Each path is a new rotation, seen through one point. The rows after it are directions, each followed by how far the rotation turns it, in deg/step (0 if it stays put).
Each turn is a multiple of 5 degrees from 10 to 175, or 0.
Each row of a path follows its step; steps can be skipped.
path 1
step 0: [  1  -2 -17  32 -24  23   1  21  16 -17   9 -30  12 -22 -15  43   3  -7
 -19 -19 -15 -14   4   5 -35  -8  41   5  21 -38  10 -13  -2  -3  33  -4
  20  -5  -3  50  18  20  16   5  -6 -18  -8   4]
step 1: [  5 -17  28  10 -21  -9 -21 -41  -6  14 -10  18 -17  17   9   6   8 -16
  20 -28 -17  14  37 -18  -8   2  -7  37 -50   5 -24 -37   5  -2  17 -21
  -5  15  26 -14  24 -19 -18  13  20   8  -6   9]
step 2: [ 10   2 -20 -26   1   9  -9  -7  13 -14  -3 -11  17   5  27  21  14  -8
  35  24 -18  -4  19  10   0  38 -35 -11  -7   1  55  20 -10  37  -7   0
  14 -21  18  -2 -48 -24  -6 -17 -15  -2   2 -27]
step 3: [ 29  10 -17  -3 -40  18  13   7 -41 -17  16  39  -1 -10 -21 -17  11   7
 -35 -39  11  12 -26  15   2  24 -11 -24  22   3  -9  -6 -15 -35 -15 -34
  23  -7  -5  24 -21   4 -11   7 -12   0 -15  11]
step 4: [-28  -1  12  12   5 -13  -2  15  11  28   1 -11 -20   4   7   9   4 -35
 -52  -1  -6 -22  15  21 -23  45  22 -22 -11  15 -43  11  17  28  -4   0
 -26  11   6  -6  -3   6  -3   8  50  10  16  -7]
step 6: [ 28   9   3 -19 -48  21   5   8  54 -25   9   9 -25  23 -16  -3   4 -14
  14   4  -7 -13 -46 -10  -5   3   5 -11 -28  -9  -8  11  20 -35   2  27
   8   0  32 -20  10 -14  -6  11 -27 -18 -14   7]
step 7: [ 34   2  34 -10 -12 -19 -21  -7 -23  18  12  -4  -3 -14  22   8 -48 -33
 -45  -7   0 -14  11  -8  27 -14  10  10  10   8  12  11   6  24 -19   2
  20 -32  -5 -18  -6 -20 -19 -46   6  17  -2  17]
step 8: [-71   3 -22  -2   8  -2  12  32 -32 -23 -15  -8   8 -13  -5 -30 -17   8
   4 -18  30   6  13 -11  -9  12  -9 -30  -7 -12   2 -19  19   6   5  11
  10 -17  14  -1   0 -15  22 -12  -9  19 -44 -35]
step 9: [ 12  -4  -2  15   4  44 -13 -10  37   4 -25  16 -17 -22  25  -8   3  24
  -8   0   7 -48  10  31 -25  -5  -2   9  -4  28 -15  -5   9 -18 -34 -17
  10 -12 -29 -11  24  23  23  32  -6 -29 -15   2]
step 10: [ -1  -1  -8  34   9 -20  -9   0  10   0   1 -29  15  17  13 -14  -2 -13
 -21 -11 -29  -3 -18 -19  15 -26   8  11 -22 -14   5  20 -31  -2  18 -10
  20  40 -25 -48 -24 -25 -44  10  17 -21  -5 -24]
step 11: [ 20  -5   5  16 -20   0   3  -4 -13  13  10   3   7 -13  -5 -27  29  -8
   8  46  34 -17 -17  -4 -26   5   1 -11   2  10  24 -32   8  -6  48   1
  -6  13  -1   2   0 -29  24 -60 -30  18   8  -9]
Speeds:
[ -5 -13   0  -8   1  -4  12  -5   5  -3   3   6   9   3   1   7   0  -4
  -9   1   4   1  11  -4   5   0  -2   6   5   6  -5   3   6  -9   0  -5
  -3  -5   2   0  -9  -6   4  -3  -8  -6  -6  -1] => 70
[ -7   0   8 -10  -6   5   3   1  -2  -1   3   2   0  10   4   5  -3   5
  -1   9  -3 -13  -4   6  -4   4   4  -5  -3  13   4  -4  11   5   8   1
   0   3  -2   0   5  -3   1   6  -4   1  11  -7] => 155
[  3  -9  -5   2   0  -1  -4  -7   8  -2  -9   2 -14   2   6  -3   4 -10
  -1   5   2  -6   3   1 -10   2   1  -4  12  -3   3   8   2   6  -2   4
  -1  -2   4  -1   0   5  12  -9  -1  -4   9   0] => 155
[  0  -5 -12  -2  -1   0  -3   4  11   9  -3  15   6   8  -1  -1   3   0
  13  -1  -6   3  -4   3   4   1   6  -1   2  -1   4   1   3   5 -10  -2
   3  -7  -9  -8   2  -3  -3   7  -4   3  -2   0] => 100
path 2
step 0: [ -1 -40  11 -22  -3 -18   8   1 -18  20  18  -7 -19  20  35   5  11  40
  -8   6  31  22 -21 -17 -16   0 -12   0 -12 -21  10  10  -3  24   4   0
  51   4  39 -12 -15  15   1 -31 -10 -17 -29 -26]
step 1: [  1 -28  10 -41  15   9 -17 -14 -13  30   3 -16  -4 -11 -26  -8  28  -5
  -4  31  41  23  -8 -13 -17 -47 -21 -32  34 -28  26   4  -5  -9 -17 -13
 -15 -12  10   2 -10  -1  -7  -4 -18  -8 -15  35]
step 3: [-33   1   4 -10  24 -30  -9  20 -26  -3  -8 -16   1 -25   0   9  27   5
   6 -15 -11 -17  -1 -24 -24 -13 -35 -17   5 -16  33 -19   8  -1 -54  -5
   9 -31  20  34 -46  -4  14   7   9   7  -1   7]
step 4: [-13  21  -4  14 -11 -29  27  23   2  -6  -1   2  14 -21  12 -14  23  49
  14  32  22  33   3 -12  25  -2 -15 -18  30  13  32   0   6 -13 -20  -8
  34  -1 -15  23 -14 -30  -5 -17 -14 -19 -23 -31]
step 5: [ -3   4 -24  15  51 -26  17   4 -17  15  32   6  -2 -18 -12 -17  12   9
  20  -8  21  10  11  -9  -6 -12 -12  12  20 -12  22  16  39  -6 -46 -24
  32  21  13  -5  18  12  12  11  21  -5 -18  41]
step 6: [ -3  15  -3  10 -15   4  21 -19   1  10  28 -10  11  10  -3  -4  -6   7
 -10  12  21   5 -15 -26 -12  14  14  22  -9   3  71  -2   8  -4 -20 -53
  -6  14  30   3 -23   8  -4 -29   5 -31 -32 -24]
step 7: [ 14 -18   0  13  26 -28  -3 -31  45  -1  -1   6  -3  -1 -17  24  24   2
  29 -20  33 -23  -9  -8   2  -9 -17 -20  21  -5  48   3  -1 -14 -14 -41
  15 -13  16 -37 -26 -11 -22  -2  -2  19   0  19]
step 8: [ -8  -6  24 -12  -2 -18  13   1  42  12 -15  -9 -17   4  19 -24  -4  15
   9  14  -1  17 -35 -31   9  44   3 -21 -37 -20  52  25   8 -15 -43 -13
   8  17  -2   0  -2  -9  -5  21 -21  -8   6   8]
step 9: [-21   1  17 -22 -10 -38   1  -4  -3  14 -23   3 -42  11 -28  13  -1  13
  20 -15  16  -9 -29   7  -2  -2  -2   4  37 -20  48 -31   0 -25 -27  16
  39  -7  29  -3  20  23  17  17   9  -4  -4  -2]
step 10: [ 12  -6   3 -35  16  -8  29  21  16   7  10   8 -12  10 -22 -16  11  43
 -16  54  26   6  -8 -18  16  15  -7  22  12  -6  28 -23 -14   4 -18 -39
   6 -28 -11  10   5  23 -10  21 -10 -15  36 -12]
step 11: [-20 -10  22 -23  13  11  45  -4  14  23 -11  -4  -6  -6  30  30  16  19
 -14 -32  38   8  -1   8 -16 -19  -7  14  15  -1   2  25  -1   3 -26 -34
  54 -10  12   8  -4  40  -8  14  22  -2   7  13]
Speeds:
[ -1   8   3   0  -1 -11 -14  -3  -4   0   2  -8  -1   5   8   4  -1   0
   1   6  -5  -3  -3   2   0  -1  11   4   2   3   4  -7  -3   6   0   4
  -2  -7  12  -1 -10   9  11  -5   4  -4  -3  -3] => 120
[  5  -1   1   1  -5  -2   4  -2  -5   0  10   4  -9   5 -13  -4   1  -9
  -4   4   1  11   3  -1   4   0   7   4   6  -3  -2  -9  -1  -6  -4   9
  -3   7   6   3   6   1   2   2  -3  -9  -5  12] => 90
[  3   6  -9   3   1  -6   1  -7   5  10  -1   5  -5  -2   6  -2   4  -4
   2   9   7   5   7  -1   1   8   3  -4   1   9  -1   5   2   1   4   1
   0 -16  -6   0   5   0   1  -6  -2   2  11  12] => 125
[  2 -10 -15   2  12  -8  -3  -2  -1  -1   2  -1  -5   6  -2  -5  -4  -4
   4  -2  -3  -9   7  -1   2  -4  -5   3   1 -12  -7  -2  -6   5  -4   0
   7  -6  10  -5   2  -8  -1   5   2   2   4  -2] => 160
[  5  -6   1  -4  -4  -1  -1  -6   8  -5   8 -11  -3   4   3  -1   4 -13
  -7  -1   7  -7  -7  -6  -8   0  -3  -6   1   7   2   8  -3   1   1  -2
  -5   3   2  -7   5  -7  11  -3  -7   5  -7   0] => 60
